The rows of T fall into 3 groups, and each row is roughly a mix of its group's hidden directions.
T:
[[ 28  36   6 -25 -23   8  17   4  27 -14]
 [ 15  41  -9 -33 -15   0 -16 -24  -7  19]
 [ 15  21   6  29  11  29 -15  20 -36   9]
 [ 36 -35  -3  19  19  -3  -2 -32  14  -5]
 [  3   2   3  -8  16  30 -11  42 -38  -1]
 [-13   2 -26 -10  21   6  38  23 -21  26]
 [-14 -28  -8  21  11 -30  40 -14  13   4]
 [-46 -21   9  -5 -18  10 -30  -3  19  -9]
 [-24  19 -36 -19 -27  -7  -8 -25 -16  12]
 [ -2  -7  17 -35 -35  -9 -17  31  -7  17]
 [ -9  -1 -30 -23  -6 -15  45   6  24 -11]
 [ -1 -41  12  11  24  14   2  41   1  -6]
 [-22  10 -25  -6  16  18 -30  -7   3  41]
 [  9  34 -16  16  35  27  -9   9 -25   9]
 [  5  30  -5 -12  13  15 -11  -1 -44  31]
 [ -3 -16  20 -19   1 -35  35  -2  23  21]
 [ -7  -7  12 -28 -38  29  -6  -7  10 -32]
 [ 27  11  21  -2  -7 -18 -24 -24  29 -28]
 [ 43  25 -14 -12   9  -2 -32  -3  -6 -23]
 [-18 -14  12  -2 -22  -5  14   9  15 -53]
 [  9 -19 -13  14  47  -4  31   3  21  -8]
 [ 13 -20 -31  -1  18   7 -46   7  -8 -18]
 [ 18  16   8 -18 -41  28  15 -15 -10  24]
 [-12   1   1  16   6 -22  46 -14  -8 -35]
 [-36 -19 -29  28  17 -10   6 -10  25  -5]
 [ -3  26  41  -6  -3  -6  20  35 -14 -14]
 [ 20   3 -20  -3   2   4  -7  37 -14  45]
 [ 12 -39  10 -20 -17 -15 -10  24   7 -32]
 [ -9 -29  -7   6  38 -11  35  -5  19  17]
 [ 26  -5  -5  19  44 -10  16  26  21  -2]
 [-26   1  15 -10 -38  28  -4  27 -22   6]
 [ 24 -16  -6  -1  -6   4 -24  22  40 -30]
 [ 12  -8  16 -11   2 -48  -9 -34  13  13]
 [-13  31 -11  17  -3  -3  18 -51   2  -4]
 [  6  18  -5   2 -40  17   4  19 -14  40]
 [-18   3 -26  13  16 -10  15  49  15   7]
 [-38  -5 -12 -11 -23 -23  -4 -37  -9  14]
 [ -5 -37 -20   6   1 -17   1   2  48   6]
 [ 45  -4   0   6  23 -21   9   5 -34 -11]
 [ -2  -7  -6   4  18  -6 -33  38  12 -37]
 [ -5 -36  11   0  17 -37  -4 -35  12   3]
 [-42 -28  -5  12  12 -19 -10 -22  22 -16]
 [ -6  27  11  -5 -32 -14 -14 -45   6 -10]
 [-43  -4   2  -2 -15   3 -28 -18  16 -32]
 [ 13  32  21  28   0  12   1  -7  -6 -43]
 [-37   5 -12  -4  -8 -17  44 -19   6 -17]
 [ -6  -8 -42  12  16  11  29  -2  15  31]
 [  4  -5 -17  14  53 -19   4  22   5 -16]
 [-19 -16 -22  19  28   0   0  -6   7  46]
 [-17  12   1 -12 -19  -4  54   6   1 -25]
 [ 46  19   5  30   5   6   1   3  29 -14]
 [ 27 -29 -10 -14 -10 -40  15  -6  26  -8]
 [ 12  26  16  23   3  44  -2  29   6   4]
 [  5  -9   1  41 -34   4 -32   3  12 -20]
 [-48  -8   0 -13  15 -31 -26  -9  -5  -7]
 [ 31 -19  13  50 -17   4   3  -1  14  -3]
 [ 23   3 -26   6  29 -10  -4 -39  18 -21]
 [-10  -2 -39 -34  11   8  13  26  -2  27]
 [ 10 -10 -24  11 -21   5 -52 -18   1 -12]
 [-12 -37   2  26  30   8   3 -30   5 -22]
 [-36  -4 -16  16  13   8  35  15  13 -28]
 [ 51  -9  -7 -14  30  -5  -2 -18  13 -10]
 [ 22  18  11   8   1 -19 -22 -51   1  -7]
 [ 21 -23  -6  38  26  -8  27   7  14  18]
 [-11  22  22  25  -2  22  11   9  -9 -45]
 [-40   6 -12  26   5 -23  16 -31  -4  17]
 [  0 -28  17   8 -19 -37  -5 -36  19  -2]
 [ -3   9 -10 -16  52  -9  31  15  -1  -5]
 [ 13  32  -4   8   6 -32 -12  24 -13  36]
 [-34  16 -17  24   6  -4  24  37   2  16]
 [ -7 -13  13  12 -16 -17 -42 -34  -6 -21]
 [ 36  28  -4  19  26   3  -9  27 -16  16]
 [-11  41 -23   0  11  -9  15   5 -32  26]
 [-34 -14   5 -12   1  -5 -29  10  20 -40]
 [-38 -19 -25  17  11  26  12  -1 -28   8]
 [ 24  26 -26 -19  -1   9 -28 -25 -22 -15]
 [-38 -25 -16 -18 -10 -13  -9 -16  20  29]
 [  7  23 -13  -9  -4  -7   4 -37 -33  34]
 [-37  10   5  12  -9  -8  30  38   7  18]
 [-27  31  -5  29  22  30 -10  -3  -9 -18]
 [  6  21 -46 -20  19  17  12 -25  -6   3]
 [ 13  11 -32  17  39 -21   2  -9 -14  26]
 [  2 -42  13  19 -13  -3 -20  30  21  15]
 [-26  18 -18  29   5  18  24 -26  13 -25]
 [-13   1  13  25   0 -27 -26   5  35 -30]
 [  1  29  14   6  -8   3  30  46   8  16]
 [ 12 -10  -7  -7  17   6   9  13 -41  43]
 [ 33  10 -37  -2  -7  13 -29  -8 -17  22]
 [ 14  45  -5  30  12 -26 -20  -4  -5  12]
 [ -5  -8  -6   0  56 -21   7  12   6 -24]
 [  5   2   3 -16 -14  35  12  48 -15   8]
 [-20 -14  50  16 -19  11  -4  19   7 -15]
 [ -5  -4   4  -2 -13  12  34  31   7  44]
 [-30   9 -16 -16  33 -16  -6 -21  -1 -33]
 [  1  25  21  22   6   1  -9 -21 -30 -39]
 [-26 -24  14  20  -6  -4  -9   4  31 -39]
 [-24   4 -22 -13  46 -20   6 -22  -3 -14]
 [  1 -21 -29 -11   9  -7  38  24  23  20]
 [  7 -23  20   3  -9   9  -5 -28  25 -44]
 [  7  14 -15   2 -25  17 -26 -35   1 -35]
 [ 23 -35  32  13  -9 -20   3   9  -9 -30]
 [  2 -28 -11   4  -6  -1   7 -46   5  37]
 [-22   0  15  27  12  31 -43   7  -6  -8]
 [-18  20   7  18  -2  41 -28  14  17 -21]
 [ 19 -12   0  28  16   4  49  -3  15  17]
 [-17  35 -16 -11  11  22 -28 -15 -19  24]
 [-28 -29  -9  -5  23 -22 -20 -34  10  -9]
 [  2  30 -28 -18 -30  11 -35   4 -11 -10]]

One row of each group comes first, with its name. Which group is each row after those in?
[ 16 -21  28  15  20  -7 -20  33 -22  21]	X
[-42  22  -6  12  12  31  23   8 -13  15]	U
[-15 -20   7  -6  43 -19  -2  -5  15 -36]	E

[-50  14   1  -4 -37  -2  -4  -9  -5  15]	E
[-19   3  20  20   2 -14  26 -49   5   3]	X
[ 11   6  15 -46 -14  10 -21  27 -16  15]	E
[-39  26 -27  15  -7 -24  16   3  23   1]	X
[-23  25  -5 -27  -9   4 -24  42 -11  -6]	E
[  2  -2 -16   9  31  15 -23   6 -13  47]	U
[ 10 -10  34  20 -40  -7 -14   9 -11  26]	E
[-33 -19 -20  20  14 -38 -24   1   8   2]	X
[-12 -34   2 -13 -23 -17  -3   7  31 -35]	U
[-19 -37 -29 -10  17 -23  -2  25  20   0]	X
[ 40  -2  -4 -20  38  -2   9  21 -12  17]	E
